In the data rows, zero lies at 4.5, halfway between 4 and 5.
Some points, one per row:
tensor([1, 4, 6, 3, 3, 6, 2, 5, 4, 2, 7, 4])
tensor([3, 6, 3, 6, 3, 4, 7, 6, 5, 8, 1, 3])
tensor([5, 5, 5, 5, 5, 5, 4, 4, 4, 4, 5, 5])
tensor([5, 4, 6, 4, 5, 4, 3, 5, 5, 4, 5, 2])
tensor([7, 4, 4, 3, 5, 2, 6, 5, 5, 5, 3, 4])
tensor([5, 4, 2, 8, 4, 3, 6, 5, 5, 4, 3, 2])
tensor([7, 7, 4, 5, 4, 0, 7, 2, 4, 6, 0, 9])
tensor([3, 6, 5, 5, 6, 5, 4, 5, 5, 2, 4, 3])
tensor([4, 6, 6, 5, 6, 1, 7, 7, 4, 6, 3, 7])
tensor([6, 5, 5, 6, 2, 6, 4, 3, 3, 7, 3, 3])
tensor([4, 5, 5, 2, 5, 5, 5, 5, 6, 5, 3, 5])
tensor([6, 7, 7, 9, 3, 3, 3, 7, 2, 7, 3, 1])
tensor([5, 3, 3, 2, 5, 4, 4, 6, 6, 4, 4, 2])
tensor([4, 7, 7, 6, 6, 3, 5, 6, 3, 4, 5, 4])
tensor([6, 4, 5, 1, 4, 6, 6, 7, 2, 3, 3, 8])
tensor([4, 5, 4, 3, 6, 6, 3, 5, 5, 2, 7, 3])
tensor([5, 3, 5, 6, 5, 5, 5, 4, 5, 5, 3, 4])
10 more points follow, each with its number after it:
tensor([4, 5, 4, 2, 5, 7, 3, 4, 4, 5, 7, 6]) 0
tensor([4, 4, 3, 4, 7, 7, 5, 4, 4, 4, 7, 5]) 1
tensor([5, 5, 3, 5, 3, 7, 7, 4, 5, 5, 6, 7]) 2
tensor([7, 4, 4, 4, 3, 5, 8, 6, 4, 5, 3, 6]) 3
tensor([6, 5, 6, 5, 5, 5, 3, 5, 6, 6, 5, 4]) 4
tensor([6, 4, 4, 6, 5, 5, 5, 4, 5, 4, 4, 4]) 5
tensor([4, 7, 3, 3, 2, 8, 7, 3, 4, 1, 9, 9]) 6
tensor([6, 6, 5, 4, 3, 6, 4, 2, 3, 9, 4, 5]) 7
tensor([3, 4, 4, 4, 4, 4, 3, 6, 3, 1, 5, 5]) 8
tensor([5, 4, 6, 5, 4, 6, 4, 3, 5, 6, 6, 6]) 9
Which three of these numbered points are nearest to each point below by angle, seen from the average point of the first points? Their numbers follow each, nearest first.
tensor([6, 5, 3, 3, 2, 6, 7, 7, 4, 6, 2, 7]) > 3 2 6
tensor([3, 5, 4, 4, 3, 4, 4, 7, 5, 9, 1, 4]) > 7 3 4
tensor([3, 3, 5, 3, 4, 5, 4, 5, 3, 6, 4, 1]) > 0 7 1
tensor([5, 4, 4, 6, 4, 5, 5, 4, 5, 5, 5, 3]) > 5 9 2
tensor([6, 5, 6, 4, 5, 5, 3, 5, 5, 5, 5, 4]) > 4 9 0
tensor([4, 4, 9, 7, 7, 2, 3, 5, 5, 6, 7, 3]) > 4 9 1
Now 10 new points, numbered from 0 again:
tensor([4, 6, 4, 4, 6, 5, 6, 4, 5, 3, 2, 4]) 0
tensor([4, 5, 6, 5, 4, 4, 5, 6, 5, 5, 5, 5]) 1
tensor([4, 5, 5, 5, 3, 3, 5, 6, 4, 5, 4, 6]) 2
tensor([3, 3, 4, 4, 6, 3, 5, 1, 5, 2, 2, 4]) 3
tensor([4, 2, 3, 4, 3, 8, 6, 6, 4, 2, 5, 6]) 4
tensor([6, 7, 4, 5, 3, 4, 6, 5, 6, 5, 4, 6]) 5
tensor([4, 4, 4, 4, 6, 3, 4, 7, 5, 4, 6, 4]) 6
tensor([4, 4, 5, 4, 6, 5, 4, 6, 5, 4, 6, 3]) 7
tensor([5, 4, 5, 8, 2, 6, 2, 3, 2, 9, 4, 4]) 8
tensor([5, 3, 7, 5, 6, 4, 4, 3, 4, 6, 4, 3]) 9
The same question for these:
tensor([5, 2, 6, 4, 6, 4, 4, 4, 4, 5, 4, 3]) > 9 7 3
tensor([8, 7, 3, 7, 2, 3, 8, 0, 9, 7, 3, 8]) > 5 2 8
tensor([5, 2, 5, 4, 7, 6, 4, 5, 5, 5, 7, 3]) > 7 6 9
tensor([5, 6, 2, 4, 3, 4, 8, 5, 8, 2, 8, 7]) > 5 4 1
tensor([5, 3, 4, 4, 5, 5, 4, 4, 5, 3, 5, 6]) > 4 3 7
tensor([6, 1, 4, 4, 7, 2, 4, 3, 2, 6, 4, 3]) > 9 3 8
